In the data rows, 500 means zero.
Some points, each followed by its number:
413,599,363,659,394,779,342,355,615 0
448,380,593,431,528,287,486,535,534 1
511,378,513,487,533,516,548,531,427 2
368,422,597,464,495,351,427,548,555 3
747,623,391,514,400,521,570,451,523 4
177,450,607,561,437,518,317,488,599 5
832,499,393,90,452,392,409,392,560 6
360,356,724,605,398,405,470,363,404 7
355,357,712,602,412,420,456,329,423 8
426,292,530,485,468,580,577,498,439 9
831,520,401,107,447,391,388,409,557 10
821,517,406,104,440,386,397,417,558 11
647,677,399,559,479,454,523,542,394 12
180,436,599,563,443,522,333,461,600 13
706,598,461,480,665,337,592,673,411 14
458,350,567,486,557,547,649,805,471 15
384,411,667,564,499,569,437,394,491 16
378,409,658,606,689,678,687,303,493 17
187,468,594,560,435,512,335,518,590 18
189,439,585,548,441,524,325,465,588 19
157,467,601,558,427,518,337,501,611 20
711,642,396,489,379,453,463,315,561 21
387,616,314,720,270,714,288,291,615 22
556,553,499,513,605,393,500,617,452 23
833,750,318,516,310,509,470,245,559 24
400,652,294,726,253,716,293,303,605 25
814,751,319,510,304,510,474,243,568 26
339,380,743,590,395,408,457,395,436 27
473,503,508,485,737,944,436,468,648 28
610,410,527,482,624,489,723,886,407 29
666,293,585,401,522,319,575,653,455 30
244,734,367,545,441,322,466,484,486 31
375,398,657,592,689,682,678,284,497 32
501,438,494,545,497,601,631,804,481 33
642,301,599,402,524,321,555,660,476 34
671,294,587,409,532,322,560,643,462 35
268,617,475,547,436,352,452,441,475 36
371,532,518,533,395,512,375,416,585 37
798,536,408,202,514,377,450,479,514 38
692,563,386,284,383,478,368,405,580 39
322,429,609,526,451,456,397,568,557 40
687,612,457,497,671,344,578,675,418 41
657,281,596,398,533,325,552,632,470 42
710,714,307,579,293,563,440,266,565 43
350,594,410,512,494,394,559,583,463 44
512,366,590,410,516,294,508,579,515 45
482,460,530,475,667,752,465,482,594 46
664,290,585,396,532,316,576,664,458 47
420,736,357,542,390,374,485,418,498 48
838,744,312,514,305,502,494,252,549 49
439,280,536,488,476,584,539,471,431 50
677,639,450,544,326,476,469,286,523 51
364,422,641,577,679,683,674,289,506 52
430,302,539,484,459,576,563,512,435 53
482,512,511,503,730,944,451,487,631 54
182,447,592,546,432,517,332,475,599 55
383,373,637,566,699,684,697,250,500 56
522,330,550,475,569,570,701,828,433 57
343,697,380,533,470,358,490,512,448 58
632,420,534,453,527,353,555,669,425 59
498,369,591,429,526,300,512,577,521 60
465,519,528,511,728,941,442,496,648 61
428,301,528,487,475,586,543,492,438 62
389,639,314,734,268,718,282,310,612 63
259,711,365,526,444,319,467,478,471 64
652,662,404,564,483,456,519,524,389 65
359,389,597,457,505,352,443,513,562 66
433,459,570,570,648,612,647,364,448 67
515,333,568,442,588,484,680,815,473 68
440,299,534,496,475,584,552,496,435 69
351,350,731,594,404,408,465,357,421 70
709,622,451,496,665,334,597,702,400 71
350,369,729,604,395,407,470,375,415 72
587,403,504,503,452,436,485,557,504 73
478,641,362,681,376,602,379,446,536 74
599,555,483,545,547,396,555,675,370 75
254,726,363,533,447,325,457,475,486 76
689,600,470,496,671,346,580,668,421 77
388,667,302,727,248,713,295,338,605 78
636,373,504,358,567,516,657,771,467 79
251,723,371,544,444,324,464,472,486 80
833,509,400,103,444,387,414,412,550 81
590,289,576,423,515,399,553,593,464 82
282,617,468,544,429,346,461,446,460 83
277,625,447,550,520,436,514,401,491 84
580,583,454,504,607,817,456,418,613 85
409,721,353,527,407,380,466,393,510 86
455,529,411,627,333,598,364,412,573 87
802,771,322,525,296,508,476,260,575 88
379,661,318,739,257,713,287,343,611 89
740,585,440,379,598,354,526,596,452 90
384,400,631,563,676,678,699,275,495 91
423,294,548,511,476,585,558,490,445 92
447,390,591,422,525,285,487,545,543 93
562,647,432,569,542,430,552,662,336 94
491,395,638,450,419,406,424,364,458 95
414,424,603,555,698,755,627,333,530 96
826,522,395,82,442,397,388,408,564 97
560,337,565,483,607,560,763,968,422 98
483,450,586,549,683,580,666,384,469 99
432,404,598,402,513,281,485,585,546 100
346,656,333,656,313,602,331,352,580 101
490,479,506,492,734,943,456,440,631 102
824,499,405,98,449,394,395,384,563 103
829,498,408,101,451,386,395,400,557 104
817,523,413,96,442,385,395,440,565 105
806,743,328,506,312,513,455,234,575 106
415,331,540,498,461,584,540,530,443 107
330,494,561,541,506,468,391,539,541 108
741,553,422,244,474,401,438,483,505 109
305,601,414,524,449,399,495,475,473 110
432,398,607,467,566,398,541,472,523 111
514,578,491,593,593,502,595,557,374 112
184,449,584,549,439,524,323,469,594 113
702,583,454,471,671,345,580,651,407 114
430,605,371,674,396,775,346,376,604 115
698,483,466,241,511,474,479,355,544 116
818,738,322,526,311,517,475,226,558 117
305,631,435,496,459,307,473,512,499 118
195,434,604,559,434,513,339,480,583 119
756,444,464,212,493,430,514,568,519 120
435,358,621,542,667,646,712,456,470 121
436,378,593,407,522,286,477,529,546 122
442,470,575,522,628,783,443,451,571 123
660,311,583,401,520,323,562,657,465 124
451,391,593,431,526,283,486,555,534 125
686,608,464,481,670,345,571,678,423 126
442,427,590,446,578,470,467,549,575 127
Which three points above are nearest to each new point by angle, seen from the average point of the numbered points? Their numbers follow each, nearest first.
340,621,422,507,482,390,554,624,476 44 58 118
452,429,583,443,578,468,475,553,570 127 111 66
579,316,612,450,566,417,611,544,472 82 42 35
482,477,605,560,372,442,454,320,471 8 7 70
574,627,440,582,562,432,543,645,331 94 75 112
572,344,549,479,599,563,772,954,417 98 57 29
695,639,412,537,418,557,542,244,540 117 106 26
370,381,700,543,427,370,463,437,460 27 72 70
359,440,606,631,363,501,403,347,472 8 72 70
588,532,478,510,549,404,537,642,378 75 71 94
790,528,419,211,514,378,447,467,516 38 109 81
500,443,502,554,492,595,641,822,479 33 98 15
369,682,390,511,513,337,486,511,475 58 64 76
547,369,482,372,466,532,510,467,476 50 62 9
435,306,552,497,459,574,553,516,438 53 69 92
437,294,543,504,472,583,556,505,421 69 53 92
652,282,587,394,534,327,549,622,472 42 35 30
444,468,505,512,444,411,415,475,547 3 66 40
559,338,561,474,596,548,785,978,425 98 57 29
408,317,583,531,539,613,594,425,461 92 50 69
576,318,616,453,570,418,602,546,476 82 42 35
427,715,354,517,403,374,474,400,503 86 48 76
591,558,469,518,535,400,549,660,378 75 94 71
749,617,391,510,394,516,585,452,519 4 49 24
584,639,409,579,571,442,537,631,324 94 75 12
689,725,321,571,291,563,426,289,581 43 88 106
380,429,471,498,464,512,532,487,452 107 9 62
476,495,513,480,730,944,436,461,644 28 102 54
543,422,474,503,430,566,532,418,473 50 69 9
535,572,472,528,547,392,531,625,394 75 94 23
582,671,448,595,540,420,551,704,331 94 75 12
551,321,565,463,603,557,780,955,433 98 57 68
637,387,509,363,564,516,658,791,471 79 29 98
323,507,549,533,500,470,393,534,552 108 18 20
396,517,376,648,332,681,362,336,568 22 63 25
374,600,430,498,458,317,509,532,473 118 64 58
419,321,545,500,463,582,544,526,441 107 53 92
473,467,577,552,679,584,661,394,465 99 67 17
558,342,541,447,598,565,759,940,439 98 57 68
481,512,512,500,726,940,451,490,632 54 61 28
557,341,554,468,610,565,761,961,430 98 57 29
437,293,537,499,476,586,559,498,429 69 62 92
574,661,424,575,544,441,528,649,331 94 75 12
307,631,422,491,465,315,469,495,501 118 64 76
416,295,550,502,466,582,557,496,443 92 69 62
346,487,558,566,624,580,622,324,496 52 91 32
590,293,578,432,515,402,553,594,463 82 42 30
575,346,550,486,596,563,774,956,411 98 57 29
184,478,614,573,425,513,327,527,596 18 20 5
696,711,332,580,292,561,428,278,576 43 88 106
465,379,581,435,547,366,562,669,513 60 45 68
711,475,473,250,518,473,477,365,529 116 103 6
585,287,581,428,517,399,555,601,462 82 42 34
222,650,441,550,433,380,421,476,520 36 83 110
561,631,429,559,555,433,537,637,341 94 75 112
572,644,432,591,554,430,559,658,334 94 75 112
578,306,620,461,493,348,532,551,439 82 42 35
497,563,515,575,502,425,525,571,363 94 75 112
435,279,526,486,483,590,553,462,441 50 62 69
579,333,552,479,616,555,777,969,413 98 57 29
375,420,487,508,464,514,517,469,458 107 62 92
246,426,618,575,513,564,434,421,559 13 119 19
569,626,446,590,564,430,536,648,332 94 75 112
282,417,594,533,481,529,462,634,549 40 108 18
557,337,550,471,615,570,760,944,437 98 57 68
697,636,407,482,376,447,463,321,567 21 106 26
218,425,658,562,414,484,361,466,554 119 13 5
471,444,501,496,557,490,687,814,440 98 29 15
646,604,429,438,522,419,502,588,401 90 71 114
470,671,423,567,514,391,533,624,380 94 44 58
497,398,515,494,523,513,568,557,438 2 57 15
366,544,522,556,401,518,357,421,583 37 113 55
556,335,549,449,597,558,775,959,429 98 57 68
433,473,577,576,649,608,644,387,453 67 17 99
241,409,604,550,517,564,448,401,565 13 19 119
317,399,597,506,461,460,399,527,561 40 119 5
381,684,391,517,505,329,502,521,462 58 64 31
270,433,606,520,456,442,383,520,574 40 119 18
373,682,398,518,513,329,490,524,470 58 64 31
429,401,614,412,508,276,480,575,556 100 93 125
580,637,427,584,549,437,550,635,325 94 75 12
456,572,494,571,517,451,494,612,408 94 75 112
462,431,564,457,580,472,482,540,553 127 111 66
568,632,445,595,569,447,526,635,334 94 75 112
450,403,590,443,522,279,494,570,526 125 93 1
435,389,601,462,568,400,548,466,517 111 1 122
569,323,553,481,611,564,780,938,420 98 57 29
591,312,564,428,509,398,558,619,453 82 47 30
584,566,461,499,610,815,449,404,611 85 102 28
371,455,590,633,356,496,412,348,468 8 72 7
729,579,442,371,600,356,523,589,461 90 114 14
590,289,576,447,590,488,716,843,436 68 98 57
423,403,604,464,569,401,529,475,527 111 1 66
482,468,610,562,379,445,450,313,472 8 7 70
813,782,332,536,298,504,472,292,562 88 24 26
577,305,623,458,490,346,541,553,445 82 42 34
578,628,436,584,564,431,543,644,331 94 75 112
534,566,505,501,602,395,496,625,478 23 126 41
577,642,410,571,557,438,540,634,328 94 75 12
485,353,582,441,555,367,574,644,500 60 45 34
430,373,631,560,665,645,708,475,473 121 99 17
574,328,553,479,607,550,785,968,405 98 57 29
287,489,568,567,479,491,388,535,524 108 18 20
494,408,624,450,417,412,420,357,457 95 8 70
225,641,434,552,443,382,424,465,519 36 83 110
400,340,588,529,450,535,517,473,440 92 107 50
482,484,614,583,375,440,458,339,462 8 7 72
514,332,575,501,634,598,751,727,443 57 98 15
420,413,620,427,512,279,482,597,556 100 125 93
468,455,595,547,682,580,648,391,478 99 67 17
514,311,557,472,566,564,718,821,436 57 98 15
564,627,451,582,550,424,562,667,332 94 75 112
553,327,546,474,610,571,760,927,423 98 57 68
575,616,437,581,564,435,544,628,331 94 75 112
575,627,440,576,553,430,549,641,335 94 75 112
644,286,608,408,535,316,562,665,472 34 47 42
664,304,583,412,533,327,553,643,464 35 30 47
592,617,430,561,539,443,500,581,475 12 94 65
424,284,555,489,465,575,570,513,434 53 9 69
518,325,536,466,570,572,703,815,431 57 98 15
582,647,430,585,552,425,564,678,321 94 75 112
484,671,414,574,527,405,513,605,373 94 12 58
571,637,451,596,552,426,553,666,330 94 75 112
580,648,438,604,554,428,559,676,318 94 75 112
501,294,550,473,493,509,561,542,438 2 53 69
702,475,470,240,514,471,496,373,534 116 6 103
346,342,562,516,468,566,481,508,485 107 92 62
325,388,595,508,461,460,403,514,555 40 119 5
560,631,431,560,558,439,527,638,339 94 75 112
479,630,354,657,384,605,377,418,557 74 78 89
181,456,614,562,437,515,321,495,605 5 20 18
507,551,524,584,513,427,519,562,360 94 75 112
223,641,428,533,445,387,417,458,526 36 110 83
535,579,489,542,544,384,517,646,393 75 94 23
460,585,475,576,525,460,480,596,411 94 112 75
532,447,538,467,665,755,481,535,586 46 54 28
573,647,447,591,555,425,539,678,332 94 75 112
749,619,395,514,394,516,583,456,519 4 49 24
461,426,568,446,583,473,477,531,565 127 111 66
580,649,438,592,557,435,541,667,325 94 75 112
550,541,497,496,604,395,510,600,464 23 126 41
594,385,497,496,450,434,489,533,494 73 35 30
721,597,442,367,595,355,528,615,469 90 114 14
468,680,411,557,511,400,524,610,390 94 58 44
549,349,569,481,598,560,761,973,434 98 57 68
515,575,498,581,592,505,582,554,379 112 94 75
344,669,322,667,317,606,329,354,579 101 78 89
451,396,590,435,525,282,489,558,535 125 93 1
563,336,533,452,602,563,770,947,420 98 57 29
559,316,553,453,605,558,778,946,424 98 57 68
449,641,349,687,343,630,371,418,525 74 78 89
571,308,565,469,601,547,794,952,416 98 57 68
657,653,402,541,350,512,431,306,556 43 106 117
342,346,748,594,404,407,452,361,428 70 72 7
637,454,491,490,514,540,696,757,463 29 98 79
579,582,452,488,599,815,450,405,623 85 102 28
702,710,325,593,291,558,448,277,566 43 88 117
173,461,617,560,427,509,330,527,595 18 20 5
325,370,747,592,401,407,442,388,438 27 72 70
448,468,578,528,628,779,460,462,568 123 61 46
326,658,400,527,525,502,470,464,526 84 76 31
576,641,423,564,556,434,549,654,332 94 75 12
504,485,498,494,728,944,458,444,615 102 28 54
333,609,412,508,486,395,555,605,469 44 58 118
284,417,589,522,484,530,446,621,556 40 108 18
719,638,387,475,367,441,493,325,555 21 49 26
459,465,518,497,550,486,680,859,445 98 29 15
564,656,434,603,553,429,555,677,326 94 75 112
507,334,597,509,547,520,681,769,412 57 15 98
243,431,608,561,518,566,427,425,567 13 19 119
575,640,427,578,552,436,544,643,328 94 75 12
